One turning vector, and how many steps it has turned:
The counts run from 0 to 585.
[148 149 122 153 122  90 104  84  83 123 116  75 155 122 149 121 165 115
 149  68  97 134 155 114 121 161 107 121 122 106 138 134 159 170 120 137
 157 110 124 133 160  96 126 127 133 157  92 116 128 159 145 107 148  95
 185 177 157 140 148]
16
[149 140 123 134 155  99 102  79  94 133 117 124 141 109 110  94 176 110
 142 113  85 135 134 129 118 135 105 100  90 119 153 124 158 163 136 111
 179 102 138 118 166  97 137 136 132 182  62 137 144 165 115 114 141 123
 161 145 106 127 171]
103
[ 84 133 133 140  99 120 117 112  87 141 146 119 172 111 126 101 175 120
 139 118 106 151 141 101 137 158 152 104 124  97 149 143 144 143 134 144
 157  90 116  95 175 161  99 123 149 151 134  70 119 149 145 131 129 107
 169 134 201 176 129]
229
[ 77  94 113 107 104 112  99 129  91 133 143 127 142 133 107 107 192  95
 160 142 112 128 106  99 126 117 115 142 147 114 134 156 161 148 148 107
 118 117 126  80 164 168 109 147 164 161 116 156  99 200 101  75 140  90
 129 139 146 152 107]
454
[127 138 116 145 159  77  94  85 109 123 104 145 144 132 118 122 180 132
 171 125 100 121 147 120  89  93  95 130  76 129 168 127 169 176 140 105
 149  83 146 115 133 133 125 120 130 124  92 149 133 138 115 107 179 111
 183 132 140 127 140]
39
[ 83 121 104 106 127  94  79  81  96 131  95 119 183 121 128  82 174  92
 138 148 105 117 129 104  92 129 112 139 139 112 152 127 161 170 148 113
 112 125 146 141 135 122  91 122 166 149 113 152 106 173 142  99 135 132
 166 151 179 130 117]
369
[117 140 114 127 147 130  71  81  86 144 111 163 185 111 114  93 181 125
 128 139 113 141 133 107 141 141 129  98 115 107 158 129 149 178 139 137
 147 123 143 119 153 106  82 133 137 164  88 123  88 171 131 118 177 126
 154 160 162 143 149]
188
[132 131  90 140 134 121  96  91 105 158 112 153 112 130  73 130 169 121
 163 138 104 112 109 121 101  87 135 147  88 123 137 125 152 164 148  86
 131 118 140 100 162 149 140 134 142 131  69 152 115 168  95  84 184  92
 155 136 115 131 122]
213
[111 136 114 118  88 132 100 114  81 165 123 122 141  93 114 102 159 111
 117  97 115 151 126 119 145 161 143 123 125 101 107 130 181 138 152 111
 147 129 102 112 208 137  87 154 125 175 104  90  87 190 120 126 159  98
 147 150 141 144 136]
565
[110 137 116 122 106 128  99  89  82 187 135 106 148 107  85  70 160 105
 127 142  86 134 122 103  79 127 135 133 128 128 113  90 168 125 141  78
 119 117 119 119 215 140 131 133 153 160  95 125 109 131  96 127 126 134
 168 128 143 122 131]
324
[110 136 110 114 161  90  86  89  78 155  99 111 182 105 137 109 164 124
 121 124 108 140 140 104 151 144  94 126 135 127 171 161 138 136 115 117
 133 118 139 124 147 139  92 120 185 145 110 104 107 148 163 108 119 121
 199 122 169 126 121]
553
[103 142 122 132  87 135  85 108 115 164 113 125 139 106 116  79 168 120
 123 118 113 156 142 115 111 118 149 128 140  90 147 147 166 186 151 142
 134 117 145 113 182 107  80 119 129 157  94 107  80 160 115 143 138 109
 159 149 199 153 125]
478
[132 150 104 123 156  89 106  65  79 156  88 115 148  89 117 119 152 125
 126 101  98 142 129 133 129 158 106 122  91 122 140 121 177 145 127  97
 174 109 132 141 170  93 116 141 145 181  85 106 134 151 138 112 126 140
 201 119 133 118 144]
285
[ 92 117 124 109 122  92 106 117 114 186  87  93 121 102 104 115 156 101
 145 111 105 138 118 130 124 111 106 155 106 131 138 155 156 134 127  58
 132 110 125  97 191 166 123 133 158 140 106  95 132 167 124 104 106 104
 170  79 137 109 112]
174
[113 130 100 126 132 109  91 101 106 127 100 118 142  87 111  83 182  77
 134 123 113 139 126 118 115 141 126 139 116  98 133 158 172 181 184 119
 138 123 151 128 159 101  97 151 144 191 114 148 114 193 107 112 117 128
 136 122 150 160 112]
100
[ 91 151 104 145  90 122 109 101  99 155 137 136 152  97 111  91 155 149
 126  97 129 136 148 123 115 146 161 104 124 110 132 126 181 155 167 142
 151 105 118 124 195 126  82 138 126 145 132  85  95 131 132 158 146 132
 176 131 198 163 126]
295
[146 129 109 145 135  89  85 113 108 129 127 124 117 140 115 138 183 124
 172 118 116 134 149 101 122  78  95 146 113 126 179 168 136 175 126 127
 117  93 159  93 141 151 125 112 147 119  83 151 111 158 103 103 173  69
 167 150 148 138 106]
483
[124 150 113 148  96 133 102 105 113 145 121 144  99  99  92 114 167 120
 148 106 114 147 128 139 131 130 163 131  70  92 118 145 180 171 158 125
 171  96 133  94 186 135 108 144 103 158  90 114 111 165  91 144 162 101
 140 125 138 156 136]
210
[112 124 130 134  92 110 109 130  91 144 151 114 142 113 120 104 159 139
 158  41 138 150 133 147 128 152 123  83 125 128 120 132 171 130 153 121
 173 110  99 116 202 136 110 165 119 150 113  89 106 162 127 116 163  99
 159 137 129 152 159]
383
[124 145 106 132 140 138  78  67  95 149 106 160 153 113 110 101 154 123
 127 143 110 112 119 113 120 140 147 113 113  91 143 121 168 182 155 137
 148 116 137 130 155  88 103 132 130 166  72 130 100 167 123 112 178 127
 170 159 158 140 135]
545
[145 146  97 160 121 118 123 106 106 169 147 138 100 102  76 126 151 168
 154  87 135 134 124 150 141 106 131 108 107 128 132 153 175 136 158 123
 164  91 149 104 203 115 144 153 121 149 107 101  93 131 105 119 156 118
 180 109 134 158 124]
536
[143 135  92 128 146 111  96 113  92 162 101 138 126  80 104 115 152 150
 128  64 155 147 135 151 149 130 114 118  94 140 148 173 159 125 159  94
 169 109 129 123 187 139  97 153 133 157 106  88  94 145 129 132 151 108
 179  92 115 131 126]
534
[111 121  97 139 118 123 127 104  96 183 161 108 157 109  65  92 169 113
 143 122 114 128 108 136 123 130 140 111 137 142 127 133 138 143 178 102
 131 124 146 117 212 119 154 145 166 178 122 116 113 154 125 111  97 137
 156 113 162 171 122]
140
[137 153 107 148 129  87  90  77  92 115 109  83 155 107 148 115 170 114
 145  80 110 147 164  99 120 163 108 137 114 104 147 150 160 174 136 146
 150 109 129 140 144  92 104 124 145 167 105 122 123 164 140 120 129 114
 171 165 164 148 140]
15
[107 140 118 132 125  96 107  89 121 136  85 125 109 122 112 115 160 117
 159 104  95 117 122 143  96 110 114 135  84 101 139 131 201 197 145 104
 181 103 123 120 162 107 135 139 109 150  70 143 146 161 107 107 158 114
 169 141 131 115 144]
394
[141 131  78 147 114 114  92 101 107 152 124 119  96 119  83 141 160 111
 173 130 110 109 119 120 108 100 124 179  99 121 132 132 164 154 159  94
 115 116 142  98 170 147 141 144 149 147  88 157 112 168  76  82 161  87
 153 129 129 129 101]
570
[155 145  94 148 137 113 109 106 108 169 131 151 115  88  86 126 153 164
 147  61 142 152 142 146 154 118 125 100  94 131 145 162 174 133 159 119
 166  92 146 114 197 126 120 151 127 157 107  87  99 130 114 134 156 111
 184 103 117 146 123]
535
[139 138  88 129 157  95  73  90  91 156 114 151 140 128 102 123 148 164
 158 103 132 114 144 117 104  92  94 116 124 153 162 131 166 149 140 105
 130 109 137 128 164 125 104 127 150 117  86 142  95 115 127 100 196 111
 201 134 135 110 126]
331
[137 128 101 148 118  90  97 111 109 122 125 106 108 143 117 139 183 113
 194 106 108 122 140 111 117  90 105 158 103 108 161 169 152 188 141 127
 126 100 144  95 139 131 136 126 128 135  85 157 127 173  99  80 170  76
 150 172 142 149 116]
126
[ 98 109 110 150 100 109 126 132  92 133 181 127 113 147  94 116 178 132
 178 107 116 118  98 126 135 114 113 104 140 126 118 138 175 147 155 123
 152 100 131  89 190 143 143 152 133 159 102 156 116 175  77  73 165  92
 139 143 132 153 130]
95
[ 87 121 107 152 112  83 126 109 109 108 123 114 172 128 142 124 173 128
 165  64 142 115 148 137 108 144 126  99 111 118 152 143 156 174 153 127
 168  94 115 117 149 149 124 136 137 127 137  88 136 159 163  87 156 105
 174 134 187 176 132]
48
[112 138  97 166 132  86 136  79  99 159 140 116 127 120  81 150 157 143
 173 105 115  96 132 135 103 114 130 131  93 146 148 126 152 136 153  92
 157  90 132 101 176 143 170 131 153 124 127 106 149 103 143  93 134 114
 195  99 167 158 111]
289
[134 133 101 128 137 106  77 113  94 114 108 130 140  87 118  90 188  89
 138 110 118 167 144 105 136 141 111 135 103  92 150 168 162 164 154 135
 147 110 152 117 150 109  83 141 136 182  99 144 104 191 102 131 125 116
 132 146 128 148 129]
457
[102 106 113 122 150  83 124 109 102 126 120 131 142 120 109 132 172 128
 163  80 129 109 119 162 144 138  94  86  94 130 151 158 153 155 148  90
 185 101 124 109 166 141 142 162 135 166 110 110 146 179 149  73 164 108
 167 102 121 153 145]
135
[116 132 113 124 101 135  99 129  84 162 126 144 133  77 100  81 171 118
 119 113 115 169 119 117 142 139 143 112 118 102 119 142 177 128 158 112
 149 111 134 101 208 143  84 152 131 173 103 107  87 171 103 147 140 123
 151 110 135 143 137]
208
